In the data rows, the value 128 means zero.
Here is a table of points, one per row:
[124 111 113 110 114 114 117 111 112 111 118 109 115 116 108 108 108  72  81  61  88  82  99 111 105 125 145 195 224 253 242 162 109  66  66  65  76 133 235 255 255 255 164 141 117 103  86  92 106  91 100 122 107 114 123 114 126 113 124 114 119 119 112 111]
[147 144 139 151 144 147 139 136 144 141 141 142 137 134 142 144 157 233 251 255 255 255 252 255 219 121  55  25  17  20  39  17  24  31  52  59  57  74 107 139 138 150 133 132 129 124  95  97 114  99 123 128 150 137 136 153 138 151 139 135 135 136 140 150]
[131 119 119 136 127 135 132 116 123 101 136 130 124 122 116 115 121  99  94  72  95  75  86  36  41  79  65  70  56  42  78 224 228 234 255 255 255 208 133 109  61 103 103 104  91 114  83  90 112  99 104 117 155 132 132 149 127 147 129 142 134 124 129 117]
[139 133 144 141 125 136 140 138 137 126 145 127 124 127 129 120 111  91  80  71  88  99 120 171 228 227 255 255 207 126  26   6  35  40  44  75 100 160 207 216 188 158 123 115 103 115  98 112 123 107 133 128 158 121 118 147 140 139 129 129 127 125 129 138]
[142 111 106 121 134 139 117 116 130 103 128 124 121 125 122 121 114  82  89  73  82  74  92  42  28  65  54  75  80  77 149 249 223 231 255 255 255 219 142 109  65  96 101 106  96 107  78  94 110 100 108 118 136 117 117 147 124 137 114 131 125 130 134 121]
[101 111 124 101 106 106 118 125 113 131 101 112 126 131 121 137 132 131 111  74  93 120 157 255 255 215 102  14   0   0  36 128 144 140 171 163 141  99 104 117 204 255 254 247 255 138  99  92 109  92  97 115  75 119 117  77 115  92 111 117 120 110 109 113]
[120 132 168 107 112 109 132 147 120 150 125 104 129 124 116 117 111 116 107  68  72  99  94  68 108 156 213 215 188 220 227 109  49  58  93  63 107 150 244 231 255 178 148 141 122  77  82 102 109 110  84 132  70 134 135  92 118 112 130 119 124 132 127 153]
[138 126 119 138 131 146 125 127 124 115 126 127 122 123 125 120 120  93 108 121 123 112 124 126 147 173 255 255 255 189  58  14  45  45  53  63  50  68  92 168 207 223 173 150 147 131 100  98 112 116 116 115 138 135 124 154 132 135 123 131 127 140 133 120]
[128 130 110 120 127 130 127 132 133 124 121 150 136 129 125 124 116 103  94  86 101  68  99  62  56  80  79  63  47  23  21  96 236 229 255 255 255 224 109 115  59  94 103 104 105 106 110 100 119 110 132 129 139 125 136 166 142 152 134 133 124 127 137 131]
[135 116  94 128 128 130 117 106 125  94 126 126 119 117 115 115 105  78  87 101 118 127 163 231 255 208 238 209 198 205 127  38  40  50  46  65  39  43  42 108 161 255 249 237 224 155 100  90 112  96 116 114 135 108 118 145 123 130 108 127 114 113 118 100]
[128 124 116 134 144 145 118 123 137 118 139 132 129 126 129 121 126 132 132 151 142 126 128 132 180 224 255 255 254 117  13  23  42  47  46  63  45  47  56 114 133 227 185 197 187 156 102  88 117  99 112 114 128 120 124 139 127 130 131 132 126 130 142 108]
[121 122 142 123 138 114 128 130 125 149 124 105 124 115 122 113 106  93  72  49  60  69  73  29  29  68  51  61  89 131 203 248 255 255 255 189 174 161 136 108 108  72 111 117  97  86  87 103 117 104 124 133 134 149 143 134 129 130 142 141 140 144 142 156]
[113 107 102 113 114 113 113 111 113 103 118 121 125 129 138 144 155 200 205 255 236 203 147  82  35  66  43  66  88 102 141 234 216 162  96  84  55  44  39  53  32  61  92  96 104 255 255 255 255 187 111 108 103 103 109 106 115 106 104 112 108 101 107  93]
[140 133 111 144 128 132 129 119 133 108 128 134 128 130 120 125 128 115 120 120 120 114 112 114 124 170 255 255 255 206  89  21  42  43  47  61  52  67  91 150 191 235 178 161 155 132  95  93 109 100 110 122 139 125 123 142 128 131 126 134 128 126 134 126]
[116 153 183 125 129 127 153 165 131 191 115 102 133 129 121 121 114  93  82  15  33  66  52  13   3  74  61 111 148 218 239 196 173 192 228 157 164 130 132  59 104  40 108 122 123  84 103 115 114 122 126 150 105 165 151 101 132 130 163 123 146 158 132 191]
[129 166 186 136 137 138 156 157 133 174 124 130 135 130 138 141 134 201 187 199 198 234 200 189 104  79  15  15   0   0   0 118 255 224 116  51  64 102 122  80 112  44 119 120 132  72  90 129 109 114 118 151 111 164 146  82 142 137 159 137 162 165 152 165]
[131 139 135 132 132 129 135 136 131 138 123 126 129 127 121 122 117  97  90  62  85  87 102  86  99 122 150 201 248 255 229  99  24  26  41  81 113 164 230 227 204 148 132 124 118  99 105 101 113 109 126 128 141 133 131 115 130 126 132 127 133 134 137 135]
[150 139 123 141 133 147 130 123 126 128 155 178 116 134 144 133 133 124 113 118  98  76 104  84  97 101  48  38  39   0   0   6 149 237 255 255 255 255 140  96  89  88 110 111 115 110 121 109 118 138 141 115 188 124 131 180 134 128 121 152 127 132 131 123]
[124 121 113 129 123 125 115 113 125 106 130 121 117 119 116 116 111  77  84  75  77  68  86  41  21  63  43  88 134 188 255 251 224 234 255 255 255 177 110  95  57  85 103 101  86  97  78  90 109  90 104 120 135 119 119 132 128 128 116 126 124 125 126 116]
[ 92 151 151  92 101  95 136 150 127 176 105 103 120 122 114 119 131 102 102  61  60  90  81  68 148 204 255 206 119 136 171 116  58  97 141 110 128 147 255 227 255 179 161 158 129  68  71 112  91  73 101 126  72 130 125  51 118  96 155 109 135 101 105 164]
[142 154 160 151 135 138 139 142 140 171 135 134 137 131 128 135 128 139 134 112 113 129 138 159 139  96  32  12   0  10  89 255 255 255 172  78  77  81 112  81 103  70 106 116 105  83  95 109 115 114 128 132 118 152 148 125 132 130 146 134 144 154 135 148]
[131 103  84 128 125 133 110 102 125  86 136 153 140 149 177 180 196 244 197 221 235 210 153  92  65  80  75 162 249 243 249  51  31  37  48  85  47  39  19  70  17  81  87  85  60  93 102 202 231 255 255 118 139 101 106 141 122 124 100 124 110 100 115  82]
[114  98  87 109 112 114 105 101 110  90 123 134 136 143 167 174 199 255 255 255 177 101 101  80  80 100  93  95  94  90 164 232 210 173  75  76  44  38  29  59  21  63  84  82  47  63  46  80 181 255 255 244 181 104 103 106 112 104  95 111 103  89 101  77]
[129 148 151 133 134 125 140 141 134 153 129 127 133 130 127 129 129 125 111  87  86  87  81  61  81 118  94  55  44 136 255 255 255 162 134 106 107  98 105  87  84  70 109 117  96  76  84 104 107  97 115 129 118 138 140 126 130 132 143 129 138 143 132 145]
[129 123 125 135 133 125 127 128 126 121 124 134 132 123 117 116 110  94  78  64  79  80  91  82 104 124 163 206 253 255 239 105  28  27  43  96 140 210 255 243 191 144 125 121 105 100  94 104 115 104 120 125 127 129 133 135 133 138 132 131 128 125 129 135]
[129 149 168 135 141 134 146 146 131 164 132 119 138 130 122 122 120  98  85  51  57  68  74  74 105 154 242 255 251 209 105  26  10  25  90 125 172 177 178 106 101  72 109 122 127  93 111 132 125 126 128 140 126 157 152 134 137 144 157 135 153 164 139 165]
[116 109 101 112 114 115 110 108 111  97 112 108 112 117 116 121 125 145 169 212 203 206 191 209 175 141 142 131 127 138 219 234 137  52  41  61  39  31  20  43  20  51  87  98 162 255 255 255 190 130 101 110 106 107 111 108 116 109 104 116 111  99 107  92]
[131 123 119 129 133 138 126 124 131 116 131 128 121 123 118 119 112  87  97  81  95  84 115 122 152 158 206 232 255 255 173  49  33  41  44  63  67  98 167 225 255 232 153 133 117 116 102  97 109 101 116 121 133 126 132 140 130 135 124 133 128 125 135 121]
[128  98  92 121 121 126 113 110 128 108 148 167 153 156 171 158 149 146 165 255 255 251 126  22   0  40   0   9  33  33  54 199 201 220 138 130  95  82  63  88  45  91  99  96  95 183 255 255 236 231 137 108 117 105 109 126 119 117 104 121 109  96 107  84]
[146 128 119 151 140 142 125 127 157 117 144 158 138 134 127 131 134 119 129 128 112  86 118 102  92  92  37  41  41   2   0  27  26 248 255 255 255 255 117 115  67 114 111 109  84 148 112 101 115 135 141 129 163 131 127 187 141 154 117 138 133 141 155 116]
[141 166 166 136 142 140 146 149 146 162 133 137 134 128 127 125 120 115 132 149 178 237 242 255 255 183 131  76  44  59  50   5  10  28  38  49  85 118 167 144 151 107 123 120 119  93 106 114 123 127 138 142 138 153 144 133 135 138 156 135 139 158 150 161]
[110 155 183 131 141 111 162 173 138 193 131 109 138 135 136 131 133 136 154 109 120 178 166 194 147 107  29   8   5  28 116 255 255 179 106  48  78  90 135  57 114  41 109 126 105  62  96 121 103 133 116 146 118 156 159  98 136 123 163 130 147 157 133 186]
[127 109  95 128 123 132 113 110 122  96 126 124 117 121 118 114 111  79  80  76  87  65  82  38  19  61  34  83 176 255 255 241 232 192 172 185 252 255 237 140  57  95 101  99  85  97  75  84 108  92 106 112 135 113 116 137 125 128 115 124 118 115 124 101]
[142 134 144 146 145 138 138 137 133 140 135 139 132 136 137 137 147 194 206 251 233 248 228 255 255 188 151  92  62  47   0   4  24  30  46  45  49  68 105 143 170 165 145 140 120 104  88 108 113 109 117 133 129 136 134 141 131 141 132 133 134 144 136 150]
[115  94  87 111 112 113 104 100 108  77 113 103 109 113 109 110 113 104 120 151 165 178 201 255 255 219 242 195 156 114  89 126 147 120  77  72  34  29  18  51   7  49  82 128 255 255 255 255 130  94  95 107 112  99 108 116 114 111  99 115 108  95 107  86]
These points spread out most along one direction. Take the direction at right angles to it along which they spread out most. Then take the direction at right angles to both along which they spread out most. Go by this last direction. Where along it does each point below lie, from 0 to 99? The average is 50, and the first point in the table lies past the average. One standard deviation of the points above along it is 16.
[147 144 139 151 144 147 139 136 144 141 141 142 137 134 142 144 157 233 251 255 255 255 252 255 219 121  55  25  17  20  39  17  24  31  52  59  57  74 107 139 138 150 133 132 129 124  95  97 114  99 123 128 150 137 136 153 138 151 139 135 135 136 140 150] --> 33
[129 166 186 136 137 138 156 157 133 174 124 130 135 130 138 141 134 201 187 199 198 234 200 189 104  79  15  15   0   0   0 118 255 224 116  51  64 102 122  80 112  44 119 120 132  72  90 129 109 114 118 151 111 164 146  82 142 137 159 137 162 165 152 165] --> 36
[120 132 168 107 112 109 132 147 120 150 125 104 129 124 116 117 111 116 107  68  72  99  94  68 108 156 213 215 188 220 227 109  49  58  93  63 107 150 244 231 255 178 148 141 122  77  82 102 109 110  84 132  70 134 135  92 118 112 130 119 124 132 127 153] --> 53
[127 109  95 128 123 132 113 110 122  96 126 124 117 121 118 114 111  79  80  76  87  65  82  38  19  61  34  83 176 255 255 241 232 192 172 185 252 255 237 140  57  95 101  99  85  97  75  84 108  92 106 112 135 113 116 137 125 128 115 124 118 115 124 101] --> 63
[116 109 101 112 114 115 110 108 111  97 112 108 112 117 116 121 125 145 169 212 203 206 191 209 175 141 142 131 127 138 219 234 137  52  41  61  39  31  20  43  20  51  87  98 162 255 255 255 190 130 101 110 106 107 111 108 116 109 104 116 111  99 107  92] --> 77
[150 139 123 141 133 147 130 123 126 128 155 178 116 134 144 133 133 124 113 118  98  76 104  84  97 101  48  38  39   0   0   6 149 237 255 255 255 255 140  96  89  88 110 111 115 110 121 109 118 138 141 115 188 124 131 180 134 128 121 152 127 132 131 123] --> 24
[140 133 111 144 128 132 129 119 133 108 128 134 128 130 120 125 128 115 120 120 120 114 112 114 124 170 255 255 255 206  89  21  42  43  47  61  52  67  91 150 191 235 178 161 155 132  95  93 109 100 110 122 139 125 123 142 128 131 126 134 128 126 134 126] --> 53
[128  98  92 121 121 126 113 110 128 108 148 167 153 156 171 158 149 146 165 255 255 251 126  22   0  40   0   9  33  33  54 199 201 220 138 130  95  82  63  88  45  91  99  96  95 183 255 255 236 231 137 108 117 105 109 126 119 117 104 121 109  96 107  84] --> 66
[124 111 113 110 114 114 117 111 112 111 118 109 115 116 108 108 108  72  81  61  88  82  99 111 105 125 145 195 224 253 242 162 109  66  66  65  76 133 235 255 255 255 164 141 117 103  86  92 106  91 100 122 107 114 123 114 126 113 124 114 119 119 112 111] --> 59
[131 103  84 128 125 133 110 102 125  86 136 153 140 149 177 180 196 244 197 221 235 210 153  92  65  80  75 162 249 243 249  51  31  37  48  85  47  39  19  70  17  81  87  85  60  93 102 202 231 255 255 118 139 101 106 141 122 124 100 124 110 100 115  82] --> 87
[131 123 119 129 133 138 126 124 131 116 131 128 121 123 118 119 112  87  97  81  95  84 115 122 152 158 206 232 255 255 173  49  33  41  44  63  67  98 167 225 255 232 153 133 117 116 102  97 109 101 116 121 133 126 132 140 130 135 124 133 128 125 135 121] --> 54
[113 107 102 113 114 113 113 111 113 103 118 121 125 129 138 144 155 200 205 255 236 203 147  82  35  66  43  66  88 102 141 234 216 162  96  84  55  44  39  53  32  61  92  96 104 255 255 255 255 187 111 108 103 103 109 106 115 106 104 112 108 101 107  93] --> 79
